In the rows, zero is written as 128.
A single turn carries every row of the set below to another of its rows. Some are shown first; where does it send the rows asked next?
fopu: [122 101 128 133 136 133 120 121 130  83  69 138 124 126 131 156 106 150
 148 118 113 126 113 152 163 145 149 127 133 138]
Fepo: [145 124 136 126 137 124 101 105 109  90 139 131 129 133 140 146 122 135
 143 163 109 109 146 141 152 154 136 124 164 108]
notel: [176 108 108 129 119  95 119 123 117  99 107 100 125 136 179 154 122 132
 130 140 108 109 158 125 139 129 115 144 143 130]
Ton: [158  89 113 133 134 129 144 127  93 116  99 124 126 100 191 122 128 143
 145 138 112 128 111 134 142 142 140 157 178 143]
gidir: [140  93 106 141 114  92 138 114 113 136  94 118 141 132 166 129 145 124
 122 126 134 118 120 150 184 135 135 129 143 113]
sori: [123 112 119 148 115 137 117 119 129 103 114 124 128 128 157 118 127 148
 143 117 107  94 169 120 145 158 170 127 142 151]
bena: [161 133 118 137 113 117 124 124 132 100  94 112 112 133 169 134 129 156
 141 125 129 111 103 125 178 131 132 171 152 148]
sazuf: [131  92 104 158 116 106 143 111 116 130  92 105 140 136 172 132 150 124
 121 146 130  96 121 150 182 135 134 128 151 116]
zed: [113  99 118 133 117 118 124 121 119 108 115 134 136 126 155 120 135 145
 129 122  96  85 164 118 146 161 169 115 152 145]
kinif: [133 117  97 131 124 125 150 122 155  87  92 125 137 127 156 110 102 160
 117 131 136 121 156 121 158 143 133 147 184 122]
gad: [160 104 117 139 126 102 134 126 106 110 108 116 121 119 146 107 123 131
 137 150 116  88 113 155 151 151 116 169 115 122]
vel: [163 116 126 134 148 125 151  97 120  74  89 142 120 103 158 139 132 155
 148 147 111 101 114 140 147 132 135 153 181 143]
puz: [128  87 123 137 110 124 148 116 157  96 122 132 135 114 154 142 142 135
 101 141 132  75 106 125 167 132 138 125 138 131]
gof: [119 101 113 148 110 128 126 121 132 107 119 124 132 125 160 125 130 149
 132 117 103  88 166 125 140 162 163 115 154 151]
vuz: [143  77 116 144 114 108 156 109 115 101 116 138 124 132 178 159 126 131
 114 163 107 118 107 142 183 132 125 134 140 147]
sus: [145 117 131 135 127 124 114  89 102  98 134 124 127 133 147 141 113 137
 142 144  98 106 149 146 154 167 150 120 175 109]
bamid: [115 107 109 121 144 125 133 104 142  97 107 108 110 137 152  89 121 147
 118 148 125  98 131 109 150 150 135 158 146 108]
Nari: [145  98 105 101 138  97 137 124 103  98 119 129 134 112 155 144 114 122
 107 155  90 103 120 126 158 116 122 126 167 114]
fevip: [107 101 136  99 152 123 144 121 136 111  93 149 117 132 154 144 144 148
 130 144 120  87 123 113 146 156 137 125 157 125]
Govuf: [131  87 145 129 117 131 119 135 130  84 129 126 109 126 143 139  93 127
 127 123 101 109 108 160 151 148 148 144 156 106]
dunev: [123  86 136 126 108 125 118 144 131 105 119 121 110 126 139 138  91 121
 124 120 104 107 109 157 158 144 143 148 154 108]
pul: [152  90 108 149 130 129 145 136  85 106 109 114 126 110 176 127 134 136
 138 145 116 120 114 143 151 132 144 152 191 149]
Kete: [157  87 120 145 153 103 124 139 132  99 114 119 138 116 164 149 152 151
 131 152 144 111 112 112 150 150 125 143 128 138]
Rin: [148  76 107 148 116 135 160 117 111 103  80 115 112 124 172 141 140 127
 135 125 147 107 126 159 144 147 114 134 161 137]
kize: [141  94 104 129 157 125 141 119 155  97 115 116 155 111 145 119 106 142
 115 178 119 116 156 135 161 141 150 143 151 124]
ter: [136 109 123 129 146 125 108 118 121  81  65 141 123 126 141 151 106 159
 152 120 106 140 130 136 159 153 141 136 141 136]
domom: [158  92 115 141 112 147 150 112 118 113  94 111 123 118 171 138 146 127
 141 124 157 109 131 161 136 140 126 131 152 135]
vufev: [142  75 112 155 110 103 153 104 123 118  82 120 121 108 153 128 103 119
 135 107 109  94 133 140 170 145 148 153 141 123]
rog: [136 106 112 160 131 132 123 127 141  85 124 105 131 131 149 121 108 163
 152 147 121 115 161 115 166 122 156 153 147 131]
voga: [147 123 125 130 135 123 113  98 104  98 136 120 132 131 138 147 115 138
 137 157 100 109 143 156 149 156 138 115 172 110]
vedu: [131 101 125 137 143 119 121 121 125  89  63 142 126 121 134 154 110 158
 153 119 107 133 119 148 159 149 149 136 146 146]
Bulad: [155  91 120 120 119 114 137 132 146  84  97 139 139 113 133 142 101 140
 124 158 131 130 167 136 160 130 139 162 174 138]
Muna: [143 114  86 123 125 127 146 130 105 113 128 115 114 126 163 124 125 134
 139 125 134 101 130 112 163 153 111 128 129 160]
Nefak: [105 103 132  98 152 126 131 131 130 102  79 146 123 129 151 147 143 144
 141 136 120  90 129 115 144 147 140 119 160 124]
Vov: [109 102 140 102 157 121 137 128 138 105  98 148 114 137 156 130 138 142
 131 140 117  88 129 110 145 153 137 133 140 111]
ris: [116 115 101 135 121 128 149 114 143 106 117 126 132 119 138 117  84 111
 143 154 143 114 149 132 170 138 133 154 168 133]
senuz: [125  90 102 116 126 117 139 105 150  95  89 143 135 108 132 110 106 135
 111 164 135 112 137 137 168 172 119 152 150 133]
padaz: [121  84 110 119  91 120 118 133 125  84 101 130 107 127 131 128  98 136
 132 132 137 120 148 109 155 139 118 161 148 138]
dutav: [150  89 106 117 142 105 119 111 131  74  78 129 121 129 135 120 127 172
 129 147 113 123 164 129 166 156 120 148 142 125]
radog: [135  94 119 117 149 124 115 113 128  88 134 118 115 125 121 138 121 118
 146 175 140 120 142 131 171 136 132 150 145 133]
mafut: [145 103 100 127 117 127 144 131 107  88  90 125 136 123 180 130 142 155
 109 164  95 102 115 150 146 116 122 129 154 152]
dini: [143  91 121 142 118 104 162 104 133 102 125 149 127 132 191 145 132 138
 125 152 107 115 112 143 173 130 127 131 128 144]
vanok: [148 104  83 151 125 137 125 117 109  95  98 107 144  97 145 139 128 137
 145 115 137 107 141 138 157 143 132 107 172 145]
donu: [124  86 135 124 106 129 110 146 127  98 124 127 108 127 135 128  97 122
 123 112 114 112 120 146 161 153 143 148 140 111]
Zupi: [144 109 101 119 108 122 122 139 111  93 106 133 146 109 180 128 138 148
 123 163 100 109 111 152 148 114 115 127 151 146]

ris turns into kize
Govuf turns into sus
gidir turns into Zupi
And these:
vufev turns into Nari
mafut turns into Rin
fevip turns into vedu
rog turns into bamid
donu turns into Fepo
bena turns into gad

A single turn carries every row of the set below to another of its rows. Some are shown first; where does it send the rows asked next?
benu: [143 149 103 160 106 125 125 113  99 120 104 109 120 119 130 124 158 126]
vem: [139 135 141 120  95 126 119 163 134 127 153 100 122 127 108 133 131 145]
Vaza: [118 151 124 128 138 160 123 132 129 121 108 112 144 142 122 146 118 132]
vom: [124 124 117 159 116 149 136 140 128 136 160 115 151 136 145 120 109 137]
lebup: [140 111 124 158 124 106 124 139 132 126 131 124 118 132  94 136 104 134]
fosut: [128 133 117 113 111 109 111 132 134 123 146 105 116 135 163 131 164 136]
zozi: [140 134 106 141 129 143 118 160 130 142 171 106 126 114 122 134 155 151]
fite: [119 130  95 131 119 121 132 142 133 125 116 117 132 169 122 101 126 155]
Banov: [129 130 134 166 112 134 141 130 149 115 148 109 157 118 111 151 130 129]
leno: [130  99 101 170 123 119 116 125 121 133 137 112 128 124 114 109 161 118]
Nugum: [125 157 110 154 108 152 119 111 131 123 121 103 134 128 163 119 150 126]
teb: [135 158 120 120 131 135 137 140 143 128 153  94 120 121 103 147 161 131]
fodo: [113 142 114 108 136 125 138 148 151 114 129 112 103 138 125 127 159 130]
Roga: [ 87 143 136 158 114 140 109 119 128 138 139 124 118 127 124 132 116 138]
kuv: [132 154 101 150 104 133 102 118 116 122 143 127 135 113 104 155 162 130]
vob: [137 136  93 146 148 136 105 110 127 141 141  85 147 139 126 132 133 121]
Temol: [134 131  99 160 111 133 106 146 131 116 130 125 156 129 126 123 150 173]
dil: [149 134 137 117 106 102 127 143 139 105 142 102 124 130 123 122 163 135]
fefa: [176 127  99 153 119 119 134 131 134 113 113 102 135 134 133 123 139 122]
nukof: [125 131 114 147 116 115 131 120 153  98 129 116 128 123 125 143 140  90]
Tafi: [155 137 111 161 120 117 115 141 110 108 101 117 133 121 109 136 125 151]
bivug: [118 119 100 130 134 130 120 167 139 128 146 123 108 129 143 113 154 149]
nozi: [112 113 130 151 115 144 134 147 122 113 104 140 125 127 110 122 144 129]
duk: [118 133 120 115 100 132 104 152 129 145 156 103 115 134 147 143 130 146]
guna: [118 152  98 120 111 120 129 114 120 133 129 117 108 151  99 132 135 112]
nik: [119 123  96 141 122 129 126 132 132 118 140 122 122 142 157 111 117  98]
vodo: [113 137 113 158 128 117 105 132 120 130 113 102 125 138 109 126 102 161]
rulo: [102 150 106 158 112 125 114 105 110 143 116  94 112 137 131 116 135 136]

dil turns into fosut
nozi turns into leno
bivug turns into zozi
And these:
lebup turns into fefa
Tafi turns into benu
nik turns into vom
fite turns into Temol

A single turn carries every row of the set below to another of its rows. Some are shown first; where does it send the rows asked next?
Lif: [111 131  81 141 125 160 168  95 131 168 118 124 132 121 120 155 118 121
 154 115 118 123 169 164 107 123 127 104]
Sima: [129 101  92 150 132 107 154 136 130 137 107 154 122 120 121 105 147 115
 143 107  94 102 142 143 137 114 125 157]
Pavu: [130 123 106 122 117 133 160 123 140 149 136 139 109  98 141 152 173 137
 175  98 124 139 141 125 132  90 138 118]
Subug: [146 113 124 140 122 119 118 117 136 156 118 128 103  82 109 119 154 124
 165  81 109 105 174 137 119 117 117 134]
rolam: [117  96 100 143 130 101 151 117 122 134 133 155 118 101 121 105 137 129
 153 106  88 115 147 161 123  96 111 153]
tusu: [117 100  96 140 122 182 137  83 136 163 121 147 121 118 113 124 107 130
 151  90 109 116 142 129 128 101 142 122]
koz: [158 113 119 150 147 131 120 130 146 144 112 141  98  94 118 107 145 120
 155  79 104  94 164 139 139 108 126 123]
bunup: [119 127  69 155 138 124 175 109 140 168 123 105 116 113 127 143 147 157
 151 106 120 124 129 149 101 130 119 126]
Katuf: [113 151 112 140 137 122 142 135 120 158 116  97 115  87 117 133 123 117
 145  85 126 134 141 155 148  95 115 148]
repa: [119 105  95 134 116 179 130  84 139 165 123 152 129 115 110 122 104 140
 155  91 112 118 145 133 130 113 142 119]
relol: [148 135  90 124 138 140 153 140 145 135 127 159 111 110 149 135 148 139
 157 102 122 123 136 143 152  86 159 111]
bune: [119 105  93 138 113 179 134  87 137 169 113 146 128 120 110 125 112 129
 150  92 114 115 143 123 129 116 146 123]
nomi: [152 124 111 138 130 121 112 123 130 146 118 136 103  84 112 107 129 123
 148  86 106  96 176 164 118 105 136 134]
rimu: [128 101 102 137 122 100 148 127 135 141 122 163 131 106 116 107 148 143
 162 104  97 116 147 144 140 131 106 147]
fivo: [126 134  78 144 147 168 164 106 144 156 115 142 131 129 127 143 106 131
 151 113 115 115 161 169 133 122 129  89]
sopes: [128 122  71 163 164 134 178 114 152 155 126 117 108 119 137 132 138 163
 150 102 114 119 118 150 120 116 116 113]
mun: [118 146 122 140 147 125 142 136 134 156 122 108 116  87 120 131 126 133
 158  81 123 138 137 147 164 101 101 134]
Galiv: [129 139  58 150 149 125 167 116 141 157 126 120 120 113 131 129 122 169
 142 110 119 119 127 171 108 125 129 121]
Kela: [132 143  84 113 109 126 148 128 122 145 133 141 119  96 139 143 146 132
 154 107 127 130 151 157 116  86 166 131]
pok: [127 158 109 140 145 125 138 147 130 156 109 111 122  95 120 125 116 126
 144  85 128 129 137 153 166 108 119 139]
Luguz: [114 118  95 149 143 168 175  94 148 163 122 131 122 124 126 154 126 127
 166 110 114 125 159 149 128 118 110  88]

bunup turns into Galiv
Kela turns into relol
And these:
koz turns into Subug
fivo turns into Luguz
Sima turns into rimu
mun turns into Katuf
bune turns into repa

